One turn moves each row of this set onto another row. After a few examples, where does it send each row asked below?
K478: [-15 -29 -13  -2 -17   9   3  -4  -8   0  11 -21  19   9   5  12 -23  11
  21 -31 -32  12  19  -2 -11  23  16]
K610: [-13   1  28 -13 -24   6  22 -11 -10   5  26 -23   1   2 -12  29 -12   7
  10 -25 -24  33  -5  -8 -23  13  27]
K900: [-32  13 -11   5  12  -2 -16   5  36  21  41 -32   2 -12   9  10  -2  13
  -9 -12  -1   4  -7 -31 -30  19  12]
K112: [-25  -6   8 -26 -22   0   8   7  21  23  16 -29  16   8   7  14   2   0
  29  -7 -36  13   0  -1 -27  36  24]
K295: [ -5  13   3 -21  10   5  -5  -8  17  20  37 -30   9  15   9  25 -34  11
 -10 -20  18  22 -13 -27 -39   9   0]
K346: [-52  12 -22 -17  18  -8   3  20   8  16  39 -27  -4  11  21  12  -2  12
 -23  -3 -12  40   4 -23 -24  16  -5]
K454: [-43  -8 -23  -1  11   4   4 -23  -5   6  39 -31  23  -7   0  11  23  -5
  -6 -15  -8  24  25  27 -22  14   1]
K674: [-11   5  10  -3  34   7   4   1  10  14  36 -26  48 -10  30  35  23  17
  21 -18 -32   5  10  -9 -34  17  25]
K71: [-14   5  -5 -11  28   4  28  -5  17  12  26 -26  11   1  37  17 -23  14
 -10 -16  -5  35  12 -20 -32  13 -29]
K290: [  8   9   1 -28  25  -1  -4   6  11   2  38 -30  42  34  24  33 -15  12
  12 -35  -6  33  -8   9 -19   2  12]
K739: [ -9  25 -29 -23  10   0  -7   1 -24   4  33 -14   2  11  44  30  -4  20
  44 -23  -8  29  20  -6 -30  -3  -2]
K457: [-16   0  -4 -25  11 -12   2  -3   4  14  45 -44  20  18 -17  27  -5 -17
   0  13  -8  33   0  15 -14  25 -15]
K150: [-38   4 -13 -28  11  -5 -21 -12 -22  23  37  -6  16  16  23  27 -22  15
 -19  -8   8  26  10 -25 -38  17   7]
K663: [-15 -14  -5   9  20   4   9  -6  11   5  45 -54  17  -5 -20  17  10  -4
   9 -12  -9  27  14   6 -31  13 -18]
K80: [ 10  32 -18 -14   9   5  -7  -2  -3   6  36 -25   0   7  37  26 -10  19
  49 -27  -3  16   5  -8 -34  -4   0]
K493: [ -6  -7  10   7   3  -7  -3 -31   5  23  37 -23  35 -13 -10  31   5  -5
  23 -15   4  36  10   3 -41   9  -8]
K449: [-22   6  10 -15   4 -19   6 -31 -16  14  37 -22  29   4  10  24   3 -11
  -2 -10  -8  41  19  23 -24   4 -21]
K34: [-28  -7  20 -15 -24   1  14  -9 -28   8  25 -12   5   3  -5  29  -7   7
   9 -18 -29  33   6 -11 -27  17  31]
K752: [-11  -7 -12 -21  22  -2 -28   4 -13  10  40  -9  61  25  28  40  -4  17
  20 -27 -10  26  10  -1 -29   8  28]
K414: [-38   7 -18 -12  29  -6   0  21 -10  -4  50 -13  27   9   7  42  11  15
  -7 -18 -23  46  -4  -2  -5   3  38]
K320: [ -3  39 -23 -13   6  -2 -17   2 -11   4  48 -15  -4  -1  15  39  -7  17
  37  -4  -1   9  -4 -20 -11   4  25]
K499: [-28  -6 -21 -13   0  -3 -12 -22   9  26  44 -24  35  -2 -19  26   7 -10
  12   3   9  26   5  11 -24  25  18]
K864: [-27   0 -13   3  18   2  -9 -20   3  23  26 -12  27 -18  42  15 -10  17
  -3 -14  -7   0  23 -25 -36  19  -2]
K443: [-36  -5   1 -34 -23  -4  16  12   8  23  18 -27  14  17  13  14   3   2
  24  -4 -39  33   8   1 -26  36  15]
K491: [ -7  36 -28 -24  21  12  23  14   4   5  40 -39 -13   0  26  27  10  16
  39 -10  -7  15   6  -9 -26   8   7]
K409: [ -7  16   4   2  30  -2  -7  18  18  -3  53 -36  22   3  -3  38   4  14
   2 -23 -23  19 -19 -10  -5   1  37]
K812: [-14 -24 -12 -12 -12   9  21   2  -1  -4  12 -28  11  16   7  12 -27   8
  18 -31 -27  30  15   5  -8  18   5]
K767: [-11  37 -31 -26  10  -2   4  13 -16   3  45 -13 -11  10  19  42 -10  15
  31  -4  -4  38  -3 -16  -9   0  14]
K421: [-18  16   4 -26  35   2  35  12   8   6  35 -24  38   6  39  34  17  16
   7 -21 -29  40   8   7 -25   8   8]
K113: [-23  27 -34 -18  19   9   3  11 -14   8  39 -29  -4  -6  30  29  19  18
  37  -4 -15   2  16 -16 -29  13  21]

K900 turns into K864
K409 turns into K674
Where do these go?
K491 turns into K80
K499 turns into K454
K478 turns into K34

